The rows of Z fall into several groups, and each row is roughly a mix of its group's hidden directions.
Z, 109 rows:
1.683; -2.076; 1.462; -1.517; -2.288; 1.229; -0.976; -3.586; 0.009; 1.555
-3.334; -0.210; -1.919; -0.676; -0.729; 1.242; 2.072; -3.266; 1.344; -0.647
-0.855; -1.093; 1.409; 2.265; 2.359; -2.049; 1.666; -3.183; 1.607; 0.503
3.764; 1.949; 1.197; -0.558; 0.603; 0.836; 0.325; 0.287; 1.306; 3.447
-3.588; -1.074; -1.811; -1.309; 0.314; 1.751; 3.133; 0.546; 0.387; -1.450
-0.197; -2.165; 1.015; -1.848; -0.937; 2.781; -3.239; -1.510; -0.833; -1.817
-3.246; 1.280; 1.381; -2.428; 1.674; -0.750; -0.383; 0.983; 0.785; 3.079
-0.736; -1.091; -0.452; 2.980; 3.085; -0.637; -0.299; -2.528; 0.784; -2.591
0.587; -2.757; -3.858; -1.084; 1.387; 2.227; -1.423; -1.031; -0.531; 0.546
0.856; -0.515; -0.542; -3.531; 0.372; 1.902; -1.694; 0.436; 2.584; 2.703
0.573; -1.483; -1.089; 1.582; -0.796; -0.048; 3.951; -1.337; -0.257; 3.200
1.262; -0.489; 3.236; -0.988; -1.487; -0.963; -2.445; -2.862; -1.445; 1.370
-0.202; -0.585; -0.201; -2.240; -3.295; 1.095; 0.883; 3.118; 2.401; 0.892
-0.122; 0.842; -0.138; 0.750; -0.248; -2.657; -1.353; -4.916; -0.081; -0.355
-2.167; 1.080; 0.612; -3.117; -0.532; 1.225; -2.995; 2.667; -0.484; 0.706
-3.861; 2.741; -2.173; -2.199; -0.412; -0.070; -0.427; 0.206; -0.897; 1.172
0.233; -0.757; 1.453; -0.635; 2.324; -0.177; -2.653; 3.170; -2.976; 0.183
4.493; 2.184; 1.946; 1.067; -0.437; -0.063; 1.116; 1.006; -0.849; 1.223
1.050; -0.335; 1.810; -1.186; -1.644; -0.776; 2.426; 1.799; 3.161; -2.498
2.777; 1.248; 2.219; 1.810; -3.063; -0.381; 1.790; -0.146; 0.386; 2.044
3.152; -0.552; -2.552; 0.296; -1.256; -0.790; 2.874; -1.609; -1.410; 1.633
-2.123; 0.390; -2.583; 0.182; 1.848; -1.985; 1.607; 1.930; -2.885; -1.098
-1.391; -2.942; 2.106; -1.130; -4.121; -0.451; -0.751; -0.608; 0.258; 0.246
-0.345; -1.895; -2.690; -1.283; 1.444; 2.283; -0.502; 1.865; 2.277; -2.398
3.901; -0.043; 0.469; 0.216; -1.271; -2.279; 2.029; -0.432; -1.593; -2.327
-1.173; 0.812; 2.108; -3.683; -2.837; -1.526; 0.120; -1.390; 1.257; -0.782
1.552; 1.426; -2.025; -1.921; -0.959; 0.101; 1.107; 4.478; 0.162; -0.297
0.874; 1.653; 1.830; 1.059; -1.083; 1.112; -2.650; -1.632; -1.020; 3.668
1.802; -1.504; 2.016; -2.599; -3.181; 0.169; -0.486; -2.592; 0.383; 0.987
1.389; 1.783; 1.550; 2.476; 1.277; -1.352; -0.015; 4.033; -1.078; 0.169
2.596; -1.983; -1.611; 0.619; 2.772; -1.825; -2.072; 0.182; 0.193; -2.351
-0.661; -1.699; -1.831; -1.595; 0.833; -2.204; 0.035; -0.428; -4.422; -0.208
-1.811; 1.350; -3.400; -0.694; 0.163; -2.603; -0.389; -3.113; -0.746; -0.457
-0.918; -0.727; 0.498; -2.145; 1.074; -2.517; -1.112; 1.338; -4.194; -0.478
-1.273; 1.270; 0.771; 2.427; 1.030; 0.766; 3.472; 2.172; 2.515; -0.307
-1.455; 1.376; -1.191; 2.335; -1.578; 0.022; 2.891; -3.443; 0.495; 0.852
-2.301; -1.712; -1.637; -2.151; 0.213; -0.006; -0.794; -3.654; -2.225; 0.204
-3.397; 1.197; -3.102; -0.926; 1.157; 0.139; 1.397; 2.320; -1.546; -0.128
2.074; 0.216; -1.805; 0.818; -1.596; 0.579; 4.235; 1.278; -0.871; 1.751
-2.410; -3.670; -0.242; -0.426; -0.783; -3.309; 0.159; 1.639; 0.353; -0.799
2.933; -0.112; 0.848; -1.233; 1.535; 1.881; -2.188; 2.207; 1.450; 2.459
-1.187; -2.324; 2.716; 0.234; -1.067; 1.813; -3.630; -0.364; -1.355; -0.862
-1.522; 2.397; -0.642; 3.511; 2.963; -0.793; 0.943; -1.643; -0.501; 0.712
1.453; -1.717; 0.590; 2.688; -1.149; -0.994; 4.260; -1.178; 0.096; 0.255
-3.238; 0.034; 0.662; 2.728; 1.898; -0.564; 1.978; -1.093; -2.562; -0.769
0.867; -1.066; -1.653; 2.554; 0.828; -0.133; 3.886; 1.806; 0.822; -1.916
2.097; -2.471; 1.020; 2.142; 2.400; 0.138; 0.148; 0.817; 1.776; -2.967
-2.233; 1.771; -0.910; 2.126; 2.683; 1.213; -1.596; -2.079; -2.029; -1.193
2.113; 0.408; -1.523; -0.251; -1.234; 0.915; -3.062; 0.041; -0.283; -3.965
4.734; 1.288; -0.212; -0.876; 1.740; -1.073; 0.189; -0.739; -2.152; -0.532
0.862; -1.739; -2.991; -3.324; -0.991; -1.421; -0.924; -1.902; -1.782; 0.371
-1.188; 0.335; 1.766; 1.479; -2.274; 1.179; -0.969; 4.452; -0.319; 0.549
2.331; -0.784; -1.537; -4.101; -0.572; 0.301; -0.305; 2.654; 1.247; 0.468
0.921; 0.632; -1.765; -2.423; 0.965; -2.191; -2.663; -3.385; 0.181; 0.077
0.139; 0.805; 0.287; -1.577; 3.524; -1.723; -3.107; -1.990; -1.522; -0.021
-0.691; -0.933; 0.661; 0.964; 2.431; 2.118; -4.060; 2.098; -0.735; -0.117
-1.959; 1.254; -1.095; 3.129; 4.016; 0.163; -0.524; -1.305; -0.133; 0.061
-0.861; -0.058; -2.294; -0.150; -0.538; -0.794; 2.233; -2.418; 2.875; 2.917
-1.310; -0.374; -2.444; -0.417; 0.400; -4.196; 2.909; 0.021; -0.013; -0.563
1.382; 1.034; -0.679; -0.619; -3.073; 0.745; 1.731; 1.044; -1.905; -3.608
-1.595; 1.677; -0.593; -0.591; -3.566; -1.967; 3.353; 0.443; 0.118; 0.679
0.219; 1.654; -2.569; -1.784; -2.002; 1.613; -2.532; 1.246; 1.841; -2.005
1.895; -1.696; 1.106; 2.355; -2.458; 0.703; 2.991; 1.462; -1.593; -1.075
0.956; -1.814; 2.058; -0.814; -3.814; -1.091; -0.135; 0.749; -2.265; -2.003
1.665; 1.956; -2.984; 0.211; -0.842; -0.647; 1.515; -0.847; 3.382; -1.851
-1.437; 0.922; 3.778; -0.305; 1.408; 0.051; -0.574; 3.479; -1.043; -1.329
-3.445; 0.217; -2.855; -1.627; -0.423; -1.692; 1.972; -0.549; 1.905; 0.993
-0.572; -1.128; -1.886; -0.708; 1.112; -0.930; 2.519; -3.385; 2.999; 0.013
-0.340; 0.656; -3.125; 0.097; -2.540; 1.669; 2.230; 0.622; 2.733; 1.473
-2.653; 1.663; 1.250; -2.339; 2.976; -1.123; -1.182; 0.467; 0.221; 2.436
0.790; 2.129; -1.052; -1.979; 0.998; -2.493; -1.330; 0.498; -3.785; 0.904
1.180; -0.309; -2.730; -2.008; -3.341; -0.440; 1.710; -0.925; 0.224; 2.528
1.437; -2.228; -0.114; -1.871; -2.302; -1.705; 1.846; 3.000; 1.842; -0.063
3.238; -0.286; 1.401; 0.155; -2.704; -2.560; 2.668; 0.266; 0.697; -0.679
-0.336; 1.106; -1.964; -2.263; -2.807; -1.202; 2.467; -0.646; 2.731; -0.976
3.416; -1.328; 0.194; 0.646; 3.341; -0.910; 0.014; 1.543; 2.012; 1.500
-4.754; -0.908; -0.981; 0.300; 0.797; 1.330; -2.472; 1.116; 0.551; 0.098
-2.985; -0.972; -0.532; -1.058; -0.430; 1.562; -3.992; -1.205; 1.722; 0.564
-2.304; 0.557; 1.913; 0.508; 4.160; -1.486; 0.534; -1.057; 0.547; 1.950
-0.322; -1.227; 1.537; 2.455; 0.452; 1.010; 3.574; 1.610; -1.790; 2.182
0.551; -0.404; -2.242; 0.163; 0.598; -2.120; 3.621; 1.924; 2.714; -0.050
-0.480; 1.471; -0.607; 0.693; -1.049; 1.020; 1.152; -1.458; 4.944; -1.129
3.513; 1.567; -0.573; -0.315; 0.137; -2.421; 3.509; -0.740; 0.336; 0.691
3.506; 1.385; 0.666; 0.237; -0.919; -2.219; 3.509; -0.860; 0.190; 0.994
-1.756; 1.168; 1.184; -3.615; 1.163; -1.774; -3.264; -0.413; 0.154; 0.539
2.656; 0.020; 3.047; -0.774; -2.596; -1.070; 1.801; 2.375; 0.897; -0.201
4.864; -0.126; 1.542; -1.070; 1.512; 0.780; -1.292; 0.220; 0.271; 1.636
-3.014; 1.724; -2.367; 0.118; 0.674; 1.798; -1.029; -2.350; 2.569; 0.111
-1.529; -1.010; 4.015; 2.066; -0.656; 0.166; 1.819; 2.104; 0.569; -1.513
-1.077; -1.776; -0.060; 1.532; -2.312; -0.500; 2.715; -1.955; 3.217; 0.865
-3.261; -1.381; 2.538; -0.862; 0.062; 1.523; 1.761; 0.599; -2.989; 0.334
-0.602; 2.863; 0.038; 2.234; 0.307; -0.556; 2.111; -3.873; -1.065; 0.120
-3.969; -2.588; 0.512; -0.494; -2.072; 0.429; -1.791; -0.365; -0.698; -1.814
-2.573; 0.650; -1.883; -0.293; 3.702; 0.644; -2.439; -1.433; 0.088; 1.323
2.945; 1.792; 2.154; 0.906; 1.058; 2.209; -0.622; -1.839; 0.820; 2.601
3.764; -1.739; 2.525; -1.682; -1.054; -0.410; -0.953; 2.091; 1.060; -0.687
2.210; 2.541; 0.376; 1.251; 0.276; -1.537; -0.431; 3.968; 1.737; -0.347
3.942; 0.634; 1.307; 1.474; 0.680; -1.636; -2.536; 1.993; -0.723; 0.818
-1.604; -2.286; -0.937; -2.132; -1.434; 1.778; 3.777; 0.093; 0.738; -1.140
-1.386; 1.984; 0.544; 1.055; 3.577; 1.985; -1.661; 2.522; -0.139; -1.190
-2.630; -0.033; 3.247; -2.647; 0.059; -0.417; -2.094; -0.661; -2.252; 0.133
0.478; -1.474; 0.807; 1.087; 1.096; -0.594; -1.993; -1.399; -3.489; -3.265
-1.871; -1.021; 1.847; 0.747; -0.083; -2.219; 2.859; -1.821; 2.685; 1.554
1.437; -0.118; -1.534; 2.499; 0.691; 3.488; -1.199; 1.636; -1.882; -1.893
-0.865; -0.522; 0.693; -0.994; -1.368; 2.379; -3.897; 2.188; -1.358; -1.648
2.563; 0.334; -2.040; -0.887; 0.678; -0.922; 3.075; 2.106; 2.724; 0.553
-2.861; 0.089; -0.999; 0.563; 0.910; 3.746; -1.856; 1.901; 0.185; 1.758
1.406; -0.391; 0.209; -1.276; -2.975; -1.926; 1.160; 3.750; -1.338; -0.998
0.953; -1.894; 0.912; 3.031; -1.926; 0.664; 3.910; 0.654; -0.403; 0.062

One row of each group comes first, with its name. Which group is each row after those in?
0.398; -0.452; 1.537; 4.049; 2.030; 0.098; 3.219; 0.230; 0.095; -0.937	V
2.141; -1.277; 0.445; -1.379; 0.838; -0.993; 1.249; -1.357; 3.475; 3.012	D
-2.798; 0.905; -0.598; -3.238; -2.372; -1.317; 2.478; 0.082; -1.246; -0.065	W

-1.600; 0.680; -0.967; -0.521; 2.054; -0.106; 0.793; 4.369; 1.020; -2.310	W
-3.254; -0.457; 0.733; -1.265; -1.342; 0.675; -3.094; -0.267; 3.022; -0.764	V
2.262; 1.167; -1.082; 1.998; -2.108; 0.147; 0.457; -3.254; 2.349; 1.460	W
3.674; -0.884; 1.205; -0.155; -2.825; 0.651; 1.986; 1.253; 2.172; 0.400	W
-2.608; 2.729; 2.755; -0.548; -0.956; 1.073; -0.418; 0.063; 3.166; -0.387	W
0.486; 0.010; -3.405; -2.031; 1.253; 0.510; -3.573; -0.476; 1.923; -0.267	W
0.180; 3.783; 1.338; 1.046; 0.002; 2.020; -0.266; -1.935; -0.092; 3.069	D
-0.144; 0.221; -3.897; -1.459; -0.846; -2.076; 0.154; -3.183; 1.068; -0.922	W
-3.555; -1.285; 0.667; -0.598; -1.961; 0.997; -2.206; -1.904; -1.804; -1.695	D
